Questions about the array below.
1) The 4th-last entry, reading row by row?
2) The bottom-left entry?
3) The entry in the top-left corner?
4) The entry in the bottom-right corner?
5) The bottom entry of the column that holds the smallest entry?
6) The entry in the top-right corner?
7) The fourth entry, reading row by row?
8) The entry just right of the smallest entry?
[[128 141 115 107 120 129 129 126 122 101 126 140 142 148 128]
 [129 131 123 141 131 120 124 126 127 132 150 131 123 125 126]
 [117 137 130 139 137 112 124 112 132 123 125 122 117 113 121]
 [130 130 124 140 132 121 124 126 127 133 149 131 123 125 125]
 [133 123 135 123 123 136 125 129 126 143 134 129 133 129 123]
 [132 139 115 108 118 126 130 121 123 105 126 146 139 150 130]]
1) 146
2) 132
3) 128
4) 130
5) 105
6) 128
7) 107
8) 126

data = [106 123 118 149 150 118 143 103 115 146 101 148 147 114 110]
The 3rd entry from the left is 118
Read off the entry just left of 101.
A: 146
Read off the entry just left of the largest entry.
A: 149
Read off the third smallest entry.
A: 106
The second entry from the right -> 114
